In the rows, 128 means zero.
Each path is a new rotation, seen through one point. The rows after it are directions, each followed by how far the rotation turns it, in deg/step (0 if it stays put).
Each turn is a multiple of 5 degrees from 10 to 175, or 0.

[132 120 124 142 130 126 132 126 139 140 124 138 134 131 124 135 132 133
 127 122 136 126 130 116 137 144 134 120 123]
[127 127 132 139 133 128 132 127 134 139 127 132 131 125 124 149 126 128
 134 120 129 138 128 115 144 133 124 118 125]
[126 115 132 138 129 127 130 133 124 143 136 124 128 137 134 140 130 127
 130 124 135 134 128 116 146 137 127 126 132]
[127 113 129 138 132 124 132 137 132 144 128 136 127 126 128 137 129 126
 114 121 138 127 135 117 140 129 127 121 136]
[123 117 140 134 127 128 132 125 134 142 121 130 124 130 119 143 122 125
 119 117 139 132 131 123 136 138 122 131 129]
[127 120 134 134 134 139 121 130 129 143 126 137 124 132 136 137 126 129
 122 109 131 128 128 116 141 138 123 137 124]
[130 121 138 137 138 119 137 133 131 140 122 136 127 139 140 136 123 128
 124 118 136 127 133 115 135 128 118 135 130]
[131 116 135 141 122 120 133 124 137 135 124 134 132 139 133 135 131 132
 124 121 140 121 129 114 130 139 126 133 129]
[127 126 133 144 128 128 126 122 141 130 123 142 132 127 132 142 131 132
 126 115 130 127 129 112 135 133 121 123 125]
[123 122 141 147 130 125 127 128 130 131 130 128 131 137 137 143 128 128
 134 125 131 137 127 118 139 135 116 126 130]
[123 113 131 143 125 127 126 135 130 137 131 135 134 133 142 131 135 130
 121 126 137 128 131 119 139 133 122 123 138]
[117 120 136 144 124 127 134 130 135 142 122 138 130 126 125 138 125 128
 117 123 138 131 132 126 132 129 115 120 135]
[116 120 137 145 126 138 121 123 129 145 127 133 128 133 129 132 123 130
 123 116 134 133 123 127 137 140 121 128 127]
[121 126 131 141 143 133 131 134 126 147 124 141 130 134 140 127 122 130
 124 117 133 130 133 123 137 129 121 129 127]
[122 121 132 140 130 120 143 125 132 146 124 131 135 142 134 129 123 129
 126 122 139 129 130 125 131 136 121 129 128]
[128 123 126 143 127 131 130 119 139 145 125 138 134 132 126 131 132 134
 126 117 135 125 125 119 130 139 127 121 120]
[128 131 134 149 139 124 132 125 135 140 126 134 129 133 129 139 123 129
 136 120 129 136 128 118 140 133 124 120 122]
Directions:
[126 129 133 129 127 124 132 127 128 128 127 122 127 131 125 131 125 126
 131 130 129 131 127 130 127 128 125 130 129]
145
[132 125 132 123 127 126 126 129 129 124 128 127 124 127 128 133 129 126
 125 126 128 127 129 124 129 128 129 132 129]
20

[134 125 131 138 113 130 133 122 130 132 137 120 131 125 141 142 119 131
 136 131 125 133 133 139 131 140 122 128 122]
[128 132 127 138 124 135 125 122 128 129 129 126 135 126 138 136 116 132
 135 135 132 117 124 131 136 155 124 127 123]
[133 128 125 137 120 133 135 115 122 134 136 117 132 123 142 145 121 130
 140 127 125 123 133 134 128 138 133 128 128]
[123 130 131 142 120 134 131 122 123 130 123 130 130 131 134 140 112 134
 138 135 133 114 121 133 134 146 131 124 129]
[139 128 125 136 119 129 138 125 121 132 128 123 125 121 140 151 120 125
 146 131 129 121 132 131 131 137 127 127 127]
[125 132 135 138 116 130 133 128 130 133 124 136 133 130 137 143 116 135
 140 135 132 126 123 130 132 145 120 122 130]
[141 128 124 136 118 132 130 127 128 126 131 123 127 120 142 145 121 124
 136 135 128 127 135 136 137 142 119 129 120]
[123 132 132 134 121 129 130 120 129 135 134 130 139 126 143 134 118 133
 138 132 130 127 124 129 131 154 120 121 125]
[137 132 124 143 118 135 129 119 123 127 136 119 132 123 136 145 118 132
 132 135 126 123 134 139 133 142 130 133 124]
[122 127 129 137 127 133 134 117 123 132 130 124 131 130 142 137 116 131
 143 131 129 115 125 128 131 150 132 120 127]
[137 136 124 143 116 130 136 123 119 134 129 128 132 121 134 152 120 133
 140 131 128 124 130 133 132 136 131 133 129]
[123 122 132 138 119 130 135 128 128 130 123 128 126 131 142 142 114 129
 143 135 133 120 125 134 131 142 124 116 125]
[141 137 125 135 116 127 132 128 128 134 130 132 133 116 139 147 121 126
 138 132 127 126 131 129 133 140 120 132 126]
[123 122 134 139 117 133 133 123 129 130 134 123 134 129 142 138 116 132
 137 133 130 132 127 137 131 148 119 120 124]
[139 135 122 137 122 133 127 122 127 129 133 125 134 118 139 138 120 129
 135 134 128 118 131 131 136 150 129 131 121]
[123 127 131 138 124 134 136 115 123 135 134 119 135 131 141 140 118 134
 141 128 127 126 126 133 127 146 128 121 130]
[134 134 123 140 117 132 129 124 122 128 129 130 127 122 132 145 113 133
 138 137 131 113 128 132 134 142 136 133 127]
Directions:
[127 128 127 128 130 131 125 123 129 127 133 124 131 128 129 123 128 130
 124 128 126 128 129 129 128 133 129 130 126]
55
[135 133 126 130 131 128 126 128 124 127 127 127 128 127 125 132 130 127
 124 130 128 129 128 129 129 128 125 130 129]
170
[126 129 127 126 125 129 132 132 127 125 129 123 127 124 127 128 130 132
 127 127 133 130 125 125 127 130 130 127 127]
0
[123 129 130 129 133 129 128 128 127 128 125 129 129 133 128 128 129 129
 127 129 130 129 124 128 127 132 123 124 130]
175

[131 130 127 137 141 125 141 126 115 121 129 126 130 121 142 122 128 137
 126 137 120 124 138 131 132 106 132 130 129]
[134 140 130 134 139 117 139 134 116 116 128 132 131 124 129 131 125 136
 131 133 117 137 143 119 130 112 125 135 132]
[126 133 121 131 137 123 144 123 120 127 136 133 133 116 130 125 134 134
 133 135 115 134 140 120 131 106 125 125 127]
[135 129 126 134 134 122 140 133 117 122 128 118 136 121 133 118 128 134
 127 132 116 131 147 118 135 111 132 134 133]
[133 139 130 137 145 129 140 127 116 114 130 132 132 120 137 123 127 137
 131 132 116 124 139 129 127 108 130 130 129]
[133 138 130 133 139 111 139 132 118 122 130 135 134 123 131 124 126 133
 133 138 120 136 141 118 130 108 122 138 133]
[125 128 120 135 139 125 146 124 117 125 132 126 130 118 135 127 134 136
 126 137 118 135 141 123 136 107 128 125 126]
[135 134 124 135 136 125 140 136 115 118 126 119 136 119 129 126 124 132
 131 126 114 131 149 120 129 115 134 132 134]
[131 139 132 134 144 127 140 125 118 122 137 135 136 120 134 119 126 135
 133 133 115 126 137 123 129 109 129 129 127]
[134 130 127 134 136 111 139 133 117 127 128 128 132 125 138 120 127 132
 127 141 122 133 141 120 131 107 125 137 134]
[125 129 124 137 139 125 146 126 113 116 129 128 128 121 134 133 132 139
 127 135 116 133 142 125 135 111 130 127 128]
[135 139 126 131 137 122 140 132 117 121 131 124 136 115 126 126 127 127
 133 130 112 133 148 120 126 111 126 132 133]
[130 132 128 135 139 124 142 124 119 125 139 132 138 118 134 111 129 136
 128 134 118 127 137 121 133 107 129 130 126]
[135 132 127 136 136 117 139 133 114 121 123 122 131 123 140 124 128 132
 127 138 120 130 143 126 132 107 130 136 134]
[128 138 126 135 143 124 144 127 116 114 132 136 129 122 129 135 129 140
 131 133 117 135 140 120 133 111 126 129 129]
[132 135 123 130 134 119 143 130 120 130 133 125 136 115 128 122 131 128
 135 134 115 134 147 116 126 110 124 133 131]
[129 126 126 137 137 129 143 127 116 123 134 126 137 120 134 115 128 138
 125 131 117 127 143 122 135 109 136 130 128]
Directions:
[130 132 129 129 131 131 128 130 126 121 125 128 127 128 127 133 126 128
 129 124 126 128 129 131 125 131 129 128 129]
110
[132 132 131 125 128 127 129 123 130 129 130 125 127 128 127 128 125 130
 125 130 132 130 128 129 129 131 130 125 131]
0
[129 130 127 126 128 126 127 129 129 131 125 124 125 124 131 129 130 123
 131 129 128 127 130 132 123 125 127 127 129]
175

[137 122 127 137 137 125 127 125 113 120 125 134 142 117 108 135 128 135
 126 122 130 134 134 136 134 124 132 136 122]
[129 117 126 130 136 123 119 128 115 114 127 133 135 130 113 127 126 143
 125 130 138 136 132 139 138 121 131 129 121]
[129 119 119 141 139 132 128 131 119 112 134 123 140 119 113 124 124 138
 132 133 133 131 135 132 134 115 133 126 119]
[136 121 117 134 146 132 131 127 122 122 128 138 134 121 113 118 127 134
 134 131 139 136 138 131 140 126 138 128 127]
[142 119 126 132 136 129 128 125 114 126 129 137 137 116 107 126 126 131
 129 139 133 128 133 137 134 119 126 120 121]
[129 112 125 138 137 121 131 115 113 121 121 132 139 123 114 130 124 129
 132 134 133 139 127 132 140 117 131 128 119]
[131 121 129 143 131 128 126 128 119 114 123 134 136 126 112 124 116 129
 132 141 134 132 140 138 134 118 135 133 124]
[137 112 121 137 137 125 125 132 126 120 127 136 140 122 119 126 115 137
 138 132 138 127 134 131 136 114 136 124 126]
[139 118 127 135 141 139 126 123 116 123 126 135 140 130 118 128 127 132
 136 144 141 123 135 127 142 119 132 122 129]
[146 119 125 140 134 125 127 121 116 121 132 130 140 124 116 129 123 123
 143 138 134 133 129 128 134 126 129 130 125]
[136 118 123 135 129 120 124 119 112 111 124 138 127 129 116 125 122 127
 138 139 138 126 125 140 138 121 130 126 129]
[134 120 123 144 133 127 129 125 118 111 126 131 135 120 117 137 123 127
 135 132 130 117 131 134 138 111 135 131 130]
[141 120 127 139 140 126 120 125 122 116 121 140 140 129 118 137 123 132
 136 125 138 125 132 131 140 124 139 137 135]
[147 122 128 133 134 129 115 128 114 114 133 130 141 129 116 137 127 140
 136 133 138 124 129 132 135 121 128 127 125]
[136 118 116 136 138 126 124 121 112 109 133 124 134 127 118 126 131 134
 139 128 137 129 124 129 140 123 130 131 125]
[140 129 118 138 135 132 127 128 113 108 130 134 129 122 109 124 131 129
 135 134 133 124 134 141 136 125 136 131 129]
[142 122 120 131 139 120 127 126 117 118 126 139 134 115 111 134 129 134
 133 120 133 123 127 138 137 119 135 128 129]
Directions:
[128 129 126 128 132 131 130 131 131 130 127 131 126 124 128 128 128 127
 128 126 128 122 131 127 129 125 131 126 132]
85
[130 132 127 127 128 128 125 129 126 123 131 127 126 129 128 132 133 129
 129 122 128 124 126 129 129 130 128 130 130]
20

[122 128 127 127 133 139 149 128 123 127 131 145 130 120 129 128 119 122
 125 115 128 134 136 127 129 145 129 125 132]
[118 130 127 126 142 133 132 132 133 126 131 150 128 118 133 120 116 124
 127 127 117 132 128 121 126 136 122 123 114]
[119 128 131 126 141 144 146 122 130 133 128 142 137 124 125 126 126 117
 125 122 123 131 131 117 128 142 132 126 130]
[112 122 127 128 138 135 126 134 136 131 135 140 131 127 137 122 127 119
 127 126 117 137 125 115 121 142 125 117 114]
[118 125 132 127 130 137 143 123 128 138 121 144 134 128 126 131 128 127
 116 123 121 136 129 114 131 146 131 116 130]
[123 124 129 124 135 127 130 136 130 122 132 142 131 132 140 126 121 123
 120 118 126 140 127 120 125 149 129 114 117]
[126 132 134 119 135 130 139 125 130 130 118 149 134 126 128 127 119 132
 117 122 125 133 128 111 132 137 133 117 128]
[124 129 132 116 140 132 133 129 131 122 136 136 134 133 140 122 119 114
 130 115 124 134 124 118 126 140 136 114 124]
[117 130 135 117 131 132 133 128 132 136 124 142 131 129 132 124 125 130
 123 122 115 131 124 104 131 127 131 114 128]
[115 123 132 121 125 131 137 125 125 128 136 135 127 137 142 126 126 117
 126 114 124 132 128 122 128 138 136 107 130]
[117 125 131 120 121 128 135 138 127 131 132 147 121 129 139 127 121 136
 119 121 121 132 126 110 131 130 125 114 127]
[122 130 129 120 127 129 144 122 121 122 129 145 124 131 137 122 119 119
 124 116 126 129 131 131 131 136 133 109 133]
[119 130 131 115 130 132 137 139 128 128 137 147 124 122 139 121 113 130
 127 120 119 126 129 114 132 126 126 124 125]
[114 133 128 121 132 139 142 118 126 131 130 149 126 127 131 120 122 116
 131 117 117 127 128 128 130 126 130 115 133]
[110 121 131 121 128 139 138 139 130 136 145 142 121 126 138 121 121 121
 128 123 116 128 130 119 128 130 126 126 121]
[111 126 125 130 124 141 140 120 126 136 125 150 124 129 130 123 126 128
 123 118 116 133 128 127 127 136 120 116 132]
[118 122 129 124 130 135 139 140 130 131 139 146 125 125 138 127 115 123
 120 123 127 134 132 129 130 144 125 127 118]
Directions:
[128 127 130 127 129 129 133 124 127 129 129 126 128 130 127 130 129 123
 126 128 131 126 130 133 131 131 133 128 130]
160
[130 129 126 129 126 132 132 126 125 128 125 127 130 127 125 128 130 130
 129 123 129 129 129 124 126 128 127 129 135]
170

[115 127 116 119 124 120 134 136 134 126 119 121 137 147 131 119 137 121
 123 125 138 127 133 131 124 130 122 129 113]
[113 122 123 118 120 120 134 139 127 130 127 132 134 140 131 121 139 123
 131 123 142 120 126 139 126 131 121 135 117]
[117 131 130 115 120 120 133 127 126 136 134 129 139 132 127 127 141 122
 125 124 141 127 129 142 129 127 119 133 109]
[118 131 127 124 116 124 136 128 124 115 132 122 136 138 129 127 134 123
 117 122 139 127 131 141 123 126 119 129 110]
[113 131 122 122 121 119 138 132 123 118 120 129 137 134 132 128 132 114
 118 122 131 122 128 144 116 126 125 132 117]
[111 130 112 113 127 121 131 130 130 129 117 127 133 135 127 128 137 115
 119 125 135 126 126 134 124 124 126 131 110]
[112 120 113 121 120 120 127 131 130 123 126 128 133 141 127 129 138 122
 132 127 143 125 130 134 125 126 119 126 114]
[114 127 124 124 123 118 136 134 126 133 131 131 141 136 132 123 140 117
 131 127 138 128 138 147 124 134 119 128 119]
[119 137 122 118 122 123 139 136 131 129 130 124 138 132 133 117 135 123
 121 122 140 131 131 139 126 129 121 126 109]
[115 130 121 120 116 121 138 136 123 121 129 129 134 129 134 124 130 122
 122 122 141 121 121 139 122 124 122 134 111]
[111 131 119 119 119 118 131 123 123 127 126 130 134 124 126 136 135 116
 122 129 136 126 127 143 120 122 122 129 113]
[112 130 111 122 123 119 132 127 131 121 123 122 136 136 130 130 136 119
 121 128 136 133 138 134 119 123 119 121 113]
[109 125 115 125 122 118 135 141 129 123 121 129 137 134 136 122 135 118
 129 130 137 123 135 137 119 130 122 127 123]
[112 134 118 114 127 119 133 139 132 139 126 129 137 127 131 122 138 121
 129 128 141 127 128 140 124 128 122 131 114]
[117 131 121 120 116 123 132 132 129 125 137 124 136 129 129 126 135 127
 129 128 149 128 129 137 126 124 115 128 110]
[113 134 127 125 115 118 137 131 120 119 134 127 139 126 132 129 131 120
 123 129 136 124 134 145 117 126 118 130 117]
[113 140 118 119 125 119 137 132 126 123 121 122 137 125 131 125 133 118
 117 129 130 128 131 137 113 121 121 128 114]
Directions:
[128 132 129 125 132 127 128 126 128 136 127 130 130 124 126 129 130 124
 127 128 125 130 129 131 127 128 130 129 128]
130
[129 127 130 132 127 127 127 123 127 126 132 126 131 130 126 131 129 128
 128 129 127 131 135 131 127 128 125 124 129]
90
[132 132 126 126 122 126 130 129 128 129 126 131 130 133 126 129 127 128
 127 131 131 129 128 128 129 127 131 128 132]
0
[130 132 131 128 125 129 130 125 124 124 130 127 128 124 128 130 125 128
 123 126 126 127 125 129 126 125 128 130 125]
60

[126 116 130 122 126 128 120 122 125 119 121 126 126 136 119 124 143 132
 135 129 121 127 125 129 140 132 145 134 115]
[129 114 128 122 124 134 124 123 137 115 118 126 125 127 111 135 123 133
 129 130 118 133 125 115 136 127 131 130 117]
[128 111 127 126 124 132 115 119 126 131 120 127 127 123 115 120 125 127
 132 128 124 131 137 116 125 130 133 140 111]
[124 114 124 118 120 132 116 125 132 120 119 132 133 123 128 112 130 132
 135 134 126 137 132 119 134 115 135 131 122]
[130 119 125 126 117 129 118 130 122 124 116 115 126 127 119 118 132 128
 140 129 127 127 122 125 142 128 142 132 120]
[130 119 127 124 116 127 120 131 128 117 115 120 128 135 109 132 124 134
 130 129 126 135 129 117 135 124 133 128 124]
[123 117 130 126 123 123 116 123 128 127 121 127 124 139 112 122 128 135
 132 122 129 134 139 126 125 131 137 138 115]
[115 119 135 119 124 128 120 124 139 112 122 129 128 129 122 119 135 137
 134 129 126 138 132 123 134 120 136 134 118]
[127 119 131 126 127 134 123 122 131 121 112 122 126 122 116 118 133 127
 137 128 129 129 124 122 141 138 138 136 119]
[134 115 124 121 125 136 120 125 123 116 113 129 136 126 111 126 130 128
 124 133 124 136 132 116 135 127 128 130 124]
[134 110 118 121 121 127 114 121 121 128 122 133 129 135 121 120 134 131
 134 129 120 130 136 124 132 131 141 138 117]
[122 117 125 123 116 126 119 129 133 118 122 125 128 129 124 128 133 133
 137 133 116 134 125 121 135 114 138 131 114]
[125 116 128 125 119 129 119 125 131 129 120 116 118 126 112 124 121 131
 138 127 128 131 123 115 135 130 139 135 115]
[126 118 134 124 116 133 117 129 125 120 118 124 129 126 110 117 123 132
 126 129 134 139 139 118 128 120 129 131 122]
[125 119 124 124 120 125 113 124 127 120 117 130 128 136 121 109 130 134
 137 128 128 135 137 128 138 132 140 135 126]
[123 123 129 123 120 124 121 130 131 111 114 123 134 135 118 126 142 132
 135 132 122 135 125 126 141 123 137 130 119]
[131 113 128 122 131 130 124 120 130 123 117 121 123 136 109 128 125 135
 131 125 124 130 125 117 137 137 134 135 115]
Directions:
[132 127 130 128 128 133 128 129 126 126 129 125 124 127 122 130 124 127
 123 127 129 125 127 127 129 129 128 126 131]
95
[124 132 133 130 127 125 128 130 129 127 126 126 127 133 125 126 127 131
 128 127 133 130 130 131 128 129 128 127 131]
45
[123 127 133 128 129 130 129 126 133 129 131 127 124 124 128 127 125 129
 128 126 129 128 128 126 125 127 127 130 124]
70
[127 129 132 127 126 130 128 131 127 123 128 127 132 126 127 131 132 127
 124 130 127 130 129 128 126 122 125 126 127]
175
